One vector is turned by the same rotation once a step. Each row is the vector after some number of steps, and that number follows the row.
The counts run from 0 to 538.
[ 0.27 -0.27  2.32  0.40 -0.02  0.48  0.14  1.11  0.53  0.62 -1.81  3.01
  0.30 -1.78  0.67  2.20 -0.44 -0.50  0.73 -0.95  0.05 -1.07 -0.11 -0.29
 -0.14  0.85  3.07 -0.58  1.27  1.12  0.93 -0.87  2.21  1.27  0.60 -0.79
 -1.87 -3.61 -0.99  1.70  1.51  0.47  2.22  1.21  0.67 -0.19 -1.91  0.12
  0.26 -0.43  0.18  0.22 -1.74 -0.42  0.08 -0.20 -0.99 -0.04 -0.21 -1.50
 -1.85  1.12 -1.28 -1.40 -0.49  0.84 -0.54  0.37  0.36  1.37]	30
[ 0.18  1.15  0.22 -1.73 -2.16  1.20 -0.01 -0.65  0.55  2.50  0.59  0.16
 -0.55 -1.81 -0.85  0.90 -3.50 -2.14 -0.54  0.58 -1.97 -1.46 -0.40  1.21
  0.12  1.63  0.97  0.40 -0.48  0.32  2.45  0.51  1.31 -0.53 -1.19 -0.17
 -0.24 -1.00  0.29 -0.27  0.14  1.44 -1.46  1.19  0.20  2.63  1.37 -0.34
  0.75 -1.02 -0.02 -2.03  0.49  0.27  1.30 -0.89  0.03 -1.10  1.69 -0.95
  0.89  0.99  1.77  0.40 -1.57  0.56 -0.27 -0.40 -0.33  2.66]	308
[ 0.94 -0.31  0.02 -0.17  0.13  0.39  1.18  1.66 -0.31  0.43 -1.24  2.05
  0.07 -1.69 -0.06  0.25 -3.22 -2.40 -2.26  0.01  1.36 -0.48  0.96 -1.25
  0.55 -0.02  2.48  2.45  0.21  2.07 -0.20 -1.55  1.36 -0.18  1.29 -0.66
  0.00  1.00  0.50  0.85  2.04 -0.66 -1.10  1.93 -0.24  0.27 -0.91 -0.05
 -0.50 -0.19 -1.46 -0.63 -0.18  0.68 -0.69 -0.24  1.76 -0.48  1.87 -0.30
 -0.35  1.65  0.33 -2.15  0.16  0.95 -2.15 -0.57 -2.11  2.59]	392
[-1.85 -0.88  1.88  0.31 -1.87 -0.76  1.10 -0.04  0.89  1.17 -1.71  1.81
 -1.52 -0.90  0.87  0.90 -1.81 -1.01 -0.16 -0.87  0.04 -2.29 -1.09 -1.43
  1.08  1.59  2.99  0.02  0.75  0.40  0.20 -0.77  1.56 -0.12  0.27 -1.33
 -1.42 -3.46 -0.11  1.51  0.52  0.80  1.94  0.55  0.20  0.52 -1.87 -0.74
  0.65 -1.28  0.96  0.33 -0.23 -2.85  0.28  0.34 -0.30 -1.54  0.95 -0.62
 -1.92  1.51 -0.14 -0.05 -1.36  0.88  0.11  0.06  0.57  0.68]	137
[ 1.67  2.03  0.77 -0.89  0.70  3.17 -1.03 -0.90 -1.15  1.77 -0.35  0.59
  0.43 -1.19 -1.27  0.48 -2.05 -2.00 -1.67  0.52 -2.00 -0.79  0.48  0.38
 -0.55  1.44  2.53 -0.30  0.14  0.54  1.61  0.15  0.89  0.26 -0.60  0.34
 -0.03 -1.74  0.26 -0.51  1.94  2.10 -2.65  0.80 -0.16  1.61  1.56  0.76
  1.06  1.40 -1.49 -1.76 -0.60  0.87  0.29 -0.25  0.90  0.66  1.01 -1.59
  1.02  0.77  0.12 -0.72  0.39  0.11 -0.43  0.08 -1.75  2.42]	187
[-0.69  0.18  0.71  0.79 -1.74  2.29  0.49 -1.02  1.66  1.43 -1.68  0.13
 -1.18 -0.53  0.94  0.83 -3.18 -0.43 -0.60  0.23 -1.89 -1.09 -0.47  1.06
  0.82  2.20  3.15 -1.51  1.63  0.65  1.38  1.20  2.20  0.21 -0.45 -1.07
 -1.25 -1.16 -0.83  0.94  0.31  2.07 -1.64 -0.16  0.70 -0.47  0.27 -0.80
  0.68 -0.14 -0.91 -0.91 -0.52 -1.41  0.55  0.53 -0.72 -0.13  1.07 -0.90
 -0.67  1.51  1.40  0.23 -1.65 -0.37  0.01  0.75 -0.79  3.22]	150
[-1.06 -0.42  1.17  0.04 -1.39  2.30  1.23 -1.24  0.53  1.54 -0.93 -0.14
 -0.58  0.34  2.03 -0.35 -3.93 -1.68 -2.50 -0.64 -0.14 -1.15 -1.64  0.60
  0.43  1.10  2.58  0.14  2.14  0.66 -0.29  0.07  1.46  0.20  0.63 -1.39
 -0.03 -0.04 -1.21  0.38  0.15  0.67 -1.71  0.98 -0.32  1.11  1.10  0.44
  1.22 -0.92 -1.26 -0.82  0.02 -0.88 -0.72  0.19  1.02 -1.96  1.03 -1.05
 -0.08  0.65  2.59  0.82 -1.43 -0.90 -1.17  0.36 -1.57  1.81]	135
[-0.51 -0.93  2.43  0.56  0.52 -0.76 -0.33 -0.18 -0.13  0.44 -1.60  2.24
 -0.60 -1.20  1.32  0.01 -1.30 -0.32 -2.87 -1.32  1.94 -1.35 -1.58 -1.20
 -1.12  0.54  2.87  1.69  1.64 -0.18 -0.48 -1.43  1.00 -0.96 -0.53 -1.34
 -0.29 -2.72 -0.96  1.29  2.39 -0.54  0.29  0.95 -0.73  1.06 -1.87  1.43
  0.71 -0.68 -0.43  1.22 -1.09 -1.29 -1.16  0.79  0.63 -1.33 -0.05 -0.92
 -1.86  0.50 -0.65 -1.87  0.65 -0.34 -1.68 -0.24 -0.92 -0.51]	251
[-0.70  0.60  0.21 -0.41 -1.18  0.62 -0.18 -1.06 -0.12  1.72 -0.37 -0.09
 -1.40 -0.39 -1.06 -0.89 -3.44 -1.47 -2.36  0.63 -0.61 -1.91 -1.03 -1.15
  0.83  1.87  2.07  0.80 -0.28  0.05  0.92  0.29  0.07 -2.04 -0.92 -0.74
  0.40  0.25  0.31 -0.10  1.55  1.50 -3.20 -0.06 -1.25  2.03  0.93 -0.24
  0.17 -1.03 -1.48 -1.07  0.94 -1.09  0.63  0.20  0.25 -0.62  2.62  0.63
  0.16  1.51  1.77 -0.64 -0.63  0.46 -0.58 -0.04 -1.83  2.27]	492
[ 1.30  0.50  1.10 -1.48 -0.78  0.18 -0.03 -0.06  0.45  0.69  0.19  1.72
 -0.90 -2.87  0.01 -1.37 -3.15 -1.72 -2.17  0.39  0.96 -1.12 -0.47  0.38
  0.23 -0.20  0.37  2.17  0.28  0.79  0.78 -0.41  0.09 -1.94 -0.57  0.72
  0.76  1.44  0.16  0.84  2.32  0.51 -2.82  2.43 -1.45  2.02  0.54  0.41
 -1.55 -1.34 -1.20 -1.67  0.35  1.28  0.30 -1.05  0.99 -1.00  0.91 -0.42
  0.25  1.78  1.85 -2.11  0.85 -0.49 -0.81 -0.36 -0.78  2.14]	83
[-0.44 -0.35  0.89 -0.84 -0.61 -0.97  1.07 -0.60 -0.26  0.44 -1.14  1.17
 -2.21 -1.50 -0.32 -1.51 -2.67 -2.40 -2.53  0.76  0.88 -2.31 -0.77 -2.43
  1.27  0.65  2.42  2.02 -0.29  0.51 -1.39 -1.59 -0.57 -1.64  0.59 -0.34
  0.27 -0.96  1.29  1.01  2.50  0.91 -0.73  1.21 -1.54  1.50 -0.48  0.03
 -0.79 -0.75 -0.17 -0.08  1.05 -1.62  0.22  0.19  1.73 -1.05  1.38  0.57
 -0.13  1.81  0.30 -1.56  0.26  0.31 -0.91 -0.57 -0.71  0.95]	491
[ 0.16  0.69  2.10  0.04 -0.12  0.95 -0.49 -2.92  0.01 -0.36 -1.63  1.10
 -2.61 -1.46  0.79 -1.88 -1.98 -0.27 -2.78  0.59 -0.02 -1.39 -0.67 -0.16
  0.17  1.23  2.22 -0.56  1.38 -0.81  0.25  0.12  0.27 -1.22 -1.20  0.31
 -0.19 -1.61  0.24  0.56  1.64  2.40 -3.53  0.66 -0.94  0.51  1.13  0.16
  0.01  0.45 -0.63 -0.77 -0.62 -1.32 -0.29  0.71  1.07  0.10 -0.19 -1.69
 -0.38  2.17  0.46 -0.82  0.99 -1.75  0.59  0.01 -0.36  0.86]	482
[ 0.55 -0.19  1.22 -1.16 -1.47  1.57  0.09 -0.21  0.97  1.88  0.64  0.59
  0.42 -1.96  1.17 -0.05 -3.32 -1.36 -1.48 -0.46 -0.63 -1.40 -2.40  2.09
 -1.31  0.34  0.90  1.06  1.62  0.68  0.24 -0.42  0.85 -0.34  0.00 -0.56
  0.44 -0.66 -1.22  1.01  1.40  0.03 -1.11  2.31 -0.87  3.22  0.20  1.66
 -0.36 -2.09 -0.88 -0.92 -0.38  1.51  0.27 -0.88  0.13 -1.70  0.06 -1.05
  0.57 -0.19  1.97 -1.02 -0.97 -0.90 -1.89 -0.15 -0.46  1.85]	444
[-0.11  1.47  2.66  0.03  0.70  2.83 -0.87 -2.01 -1.44  1.59 -1.34  1.04
 -0.50  0.29  0.02 -0.44 -0.55 -1.16 -1.10 -0.43 -1.07 -2.47 -2.38 -1.62
 -0.17  1.54  3.53 -1.21  1.38 -0.75  0.61 -0.37  0.28  0.43 -0.16 -0.17
 -0.72 -3.70 -0.63  0.30  1.56  1.94 -0.82 -0.04 -1.16  2.11  0.62  1.00
  1.64  0.19 -0.28 -0.07 -1.08 -1.28 -0.03  0.07 -0.43 -0.39 -0.17 -1.22
 -0.73  1.07  0.40  0.14  0.48 -0.33  0.78  1.02 -0.47  0.21]	346
[-0.44  0.61  2.67 -0.56 -1.31  1.70  0.60 -1.81  0.09  0.81 -0.97  1.64
 -1.39 -0.90  2.05 -1.21 -2.76 -0.60 -1.72 -0.79  0.67 -1.22 -0.99  0.60
  0.78  0.23  1.08  0.07  1.93 -0.21  1.29  0.76  1.64 -0.41 -0.52 -0.30
 -0.11 -0.04 -0.80 -0.37 -0.62  0.48 -2.38  1.82 -0.67  0.77  1.66 -0.36
  0.94 -0.76 -0.87 -1.60 -0.57 -0.43 -0.92 -0.02  1.16 -2.45  0.04 -1.84
 -1.55  2.64  2.70  0.86 -0.14 -0.95  1.05  0.43 -0.57  0.55]	117
[-0.29  0.06  1.29 -1.74 -1.43  0.28  0.67 -0.42 -0.32  1.91  0.34  1.13
 -0.58 -1.16  0.53 -1.38 -3.41 -2.34 -2.42 -0.62  0.99 -1.57 -1.75 -0.56
  0.48  0.03  0.60  2.39  0.59  0.51  0.58 -0.61  0.49 -1.46 -0.27 -0.23
  0.70  1.08 -0.02 -0.26  0.76 -0.50 -1.81  2.13 -1.70  3.13  0.69  0.18
  0.15 -2.20 -1.00 -1.34  0.67  0.12 -0.15 -1.02  1.18 -2.56  1.35 -0.15
 -0.35  1.57  2.56 -0.51 -0.19 -0.06 -0.62 -0.26 -0.94  0.86]	105
[ 0.11 -0.29  0.93 -0.46 -1.16  1.38  1.92  1.77  0.16  1.77 -0.73  2.41
  0.30 -1.03  0.67  1.00 -2.64 -2.28  0.39 -0.75  0.34 -1.10 -0.01 -1.01
  1.93 -0.01  2.23  0.60  1.01  2.31  0.90 -0.77  2.11  1.32  2.02 -0.67
 -1.08  0.34 -0.57  0.98  0.43 -0.64  1.09  1.85  0.00  0.17 -0.98 -1.17
 -0.21 -1.55 -0.75 -1.64 -0.57  0.67  0.18 -1.27  0.59 -1.30  1.40 -0.18
 -1.24  1.90  1.58 -0.27 -1.46  1.55 -0.27  0.56 -0.16  2.76]	9
[ 0.24  0.44  2.01 -0.91  0.48  0.11 -0.43  1.47 -1.05  2.15 -0.10  2.96
  1.22 -1.16 -0.83  0.37 -0.32 -1.38 -0.24 -0.91  1.07 -2.13 -2.21 -2.54
 -0.03  0.23  2.03  1.69  0.03  0.73  1.72 -1.54  0.56 -0.59 -0.08 -0.33
 -0.70 -1.90 -0.61  0.52  2.11 -0.84  1.42  1.24 -1.39  2.86 -1.92  0.64
  0.33 -1.94 -0.14  0.06 -0.74  0.63  0.45 -1.30 -1.09 -1.27  0.94 -0.08
 -1.52  1.21  0.28 -1.57  0.59  1.68 -0.41  0.68 -0.02  0.44]	222
[ 0.12 -0.01 -0.22  0.42 -0.25  0.26  0.08  1.71 -0.14  1.68 -1.12  1.41
  0.33 -0.36 -1.48  0.63 -2.46 -1.08 -1.41  0.02  0.24 -1.08 -0.21 -2.12
  0.80  1.25  3.10  1.24 -0.41  1.59  1.12 -0.87  1.23 -0.96  0.38 -1.31
 -0.50  0.34 -0.33  1.10  2.51  0.18 -0.72 -0.08 -0.20  0.54 -1.34 -0.50
  0.08 -1.07 -1.42 -0.20  0.04 -0.56  0.36  0.02 -0.49  0.25  2.76  1.11
 -1.14  1.42  0.73 -2.10 -0.52  1.80 -1.78  0.46 -1.96  3.22]	381
[ 0.94  0.43  1.96  0.62  1.17 -0.12  0.25  0.47 -0.57 -0.73 -2.70  3.22
 -1.12 -1.75  0.43  0.44 -0.79 -0.69 -1.44 -0.24  1.51 -0.30  1.67 -2.05
  0.73  0.65  3.06  0.74  0.68  1.02  0.54 -1.25  1.64  0.30  0.05 -0.32
 -1.11 -1.90  0.74  0.81  2.00  0.60 -0.36  1.29  0.46 -1.53 -1.06 -0.36
  0.45  1.06 -0.54 -0.25 -1.57 -0.51 -1.09  0.62  1.30  0.32  0.38 -1.51
 -2.04  2.71 -1.52 -2.00  1.30  0.70  0.21 -0.11 -1.04  1.13]	387
[ 0.83  0.69  3.12 -0.72  1.40  0.87 -0.44 -0.22 -1.64  0.72 -1.18  3.54
  0.32 -1.12  0.91 -0.55 -0.07 -1.24 -1.60 -1.09  1.54 -1.56 -1.55 -1.95
 -0.59 -0.48  2.19  0.98  1.31  0.06  0.51 -1.34  0.98 -0.01 -0.02  0.11
 -0.43 -2.90 -0.56  0.39  2.17 -0.50  0.37  2.02 -1.53  1.67 -0.64  1.50
  0.90 -0.18 -0.33  0.33 -1.70  0.48 -1.00 -0.33  0.53 -1.43 -1.05 -1.83
 -1.97  1.32 -0.19 -1.32  1.77 -0.20  0.09  0.56 -0.31 -0.92]	225
[ 0.16  0.47  0.97 -0.02  0.18  0.88 -0.35 -0.73 -0.48  0.70 -1.43  0.62
 -1.14 -1.36 -0.60  1.81 -1.32 -1.65 -1.35  0.21 -1.46 -1.55  0.27 -0.91
 -0.10  2.36  3.90 -0.27  0.02  0.22 -0.36 -0.95  0.81  0.48 -0.17 -0.61
 -1.19 -4.79  0.86  0.55  2.44  2.34  0.68  0.21  0.85  0.63 -0.53  0.72
  1.14  1.37  0.42  0.16 -0.58 -1.99  0.27  0.89  0.51  0.36  0.76 -1.40
  0.19  0.47 -2.02 -0.90 -0.30  0.47 -0.69 -0.49 -0.85  1.44]	166
[ 1.16  0.38  0.91 -1.32 -0.46 -0.41  0.02  0.28  0.19  0.80  0.27  1.89
 -0.56 -2.89 -0.54 -0.95 -3.06 -1.94 -2.22  0.50  1.04 -1.20 -0.61 -0.11
 -0.37  0.01  0.68  2.67 -0.07  0.67 -0.01 -0.98 -0.22 -1.95 -0.39  0.39
  0.93  0.46  0.49  1.13  2.87  0.17 -1.79  2.47 -1.63  2.42 -0.15  0.83
 -1.64 -1.21 -0.94 -1.10  0.60  1.41  0.38 -0.85  0.83 -0.78  0.94 -0.12
  0.32  1.23  0.79 -2.58  0.67 -0.11 -1.47 -0.85 -0.67  1.81]	79
[ 0.29  0.78  0.87  0.16 -0.59  3.08 -0.02  0.59  0.18  2.19 -0.83  1.34
  1.32 -0.13  0.60  1.73 -2.09 -0.82 -0.03 -1.05 -1.39 -0.47 -0.45  0.88
  0.00  1.31  2.68 -1.08  1.30  1.21  2.61  0.68  2.85  1.17 -0.07 -1.26
 -1.26 -0.75 -1.74  0.35  0.07  0.54 -0.85  0.57  0.91  0.39  0.21 -0.13
  1.34 -0.62 -1.48 -1.32 -1.44  0.69  0.12 -0.56 -1.25 -0.54  1.19 -1.33
 -1.14  1.08  1.81  0.29 -1.53  0.79 -0.55  1.12 -0.88  3.02]	21
[-0.82  1.26  2.40 -1.11 -0.70  1.06 -0.98 -2.07 -0.99  1.88 -0.63  1.29
 -0.81 -0.67  0.75 -0.63 -1.65 -0.68 -2.47 -0.97  0.34 -1.15 -1.24 -0.65
 -0.23  1.37  1.60  0.59  0.74 -1.17  2.34  0.35  1.41 -1.16 -2.35 -0.54
  0.00 -2.16 -0.53 -1.38 -0.12  0.67 -1.90  0.80 -0.59  2.31  1.33  0.55
  2.62 -0.24 -0.32 -0.79 -0.69 -0.79 -0.70  0.00  0.47 -2.23  0.52 -1.80
 -1.45  1.07  1.69  0.52  0.28 -0.15  0.81  0.20 -0.90 -0.50]	110
[ 0.42  0.85  1.72 -0.20 -0.09  3.89  0.58 -1.68 -0.25  1.56 -0.68  0.33
 -0.39  0.32  0.99 -1.58 -2.49 -2.06 -1.59  0.06 -0.83 -1.99 -2.41 -0.01
  0.65  0.57  2.48 -1.05  2.23  0.48  0.24 -0.03  0.45  0.69  1.17  0.13
 -0.45 -0.26 -1.17  0.57  1.70  1.49 -2.32  1.06 -1.86  1.62  1.51  0.49
 -0.32 -0.68 -1.44 -1.34 -0.14  0.20  0.04 -0.66  0.39 -0.79  0.07 -0.50
  0.09  1.27  2.39  0.11 -0.26 -1.14 -0.04  1.52 -0.85  1.88]	345
[ 0.07  0.15  1.85 -1.72 -1.74 -0.41  1.36 -0.28  0.28  0.40 -0.09  2.33
 -1.72 -3.33  0.10  0.32 -2.20 -3.01  0.58  0.37  0.01 -2.22 -0.02 -0.32
  1.06  0.07  0.86  0.91 -0.07  1.01 -0.18 -1.01  0.57  0.26  0.74  0.84
 -0.84 -2.65  1.47  0.92  1.03  0.84  1.56  2.82 -0.71  1.57 -0.40 -0.42
 -1.02 -0.75  1.45 -1.42  0.20 -0.12  0.85 -1.25  1.32 -1.43 -0.23 -1.38
 -0.17  2.03 -0.34 -0.44 -0.49  0.20  0.68 -0.88  1.67  0.93]	314
[-0.27  0.94  1.09  0.48 -0.05  1.05 -0.58 -1.36 -0.29  0.92 -1.97  0.49
 -1.22 -0.95 -0.55  1.56 -1.52 -0.96 -1.05  0.07 -1.87 -1.32  0.14 -0.27
 -0.09  2.67  3.85 -1.15  0.48 -0.20  0.40 -0.28  1.29  0.34 -0.70 -0.65
 -1.32 -4.58  0.06  0.51  1.80  2.67 -0.20 -0.11  1.06  0.06  0.01  0.37
  1.65  1.56 -0.03 -0.20 -0.74 -2.17  0.53  1.24  0.29  0.74  0.76 -1.73
 -0.28  0.63 -1.46 -0.36 -0.56  0.25 -0.29 -0.13 -0.72  1.51]	162
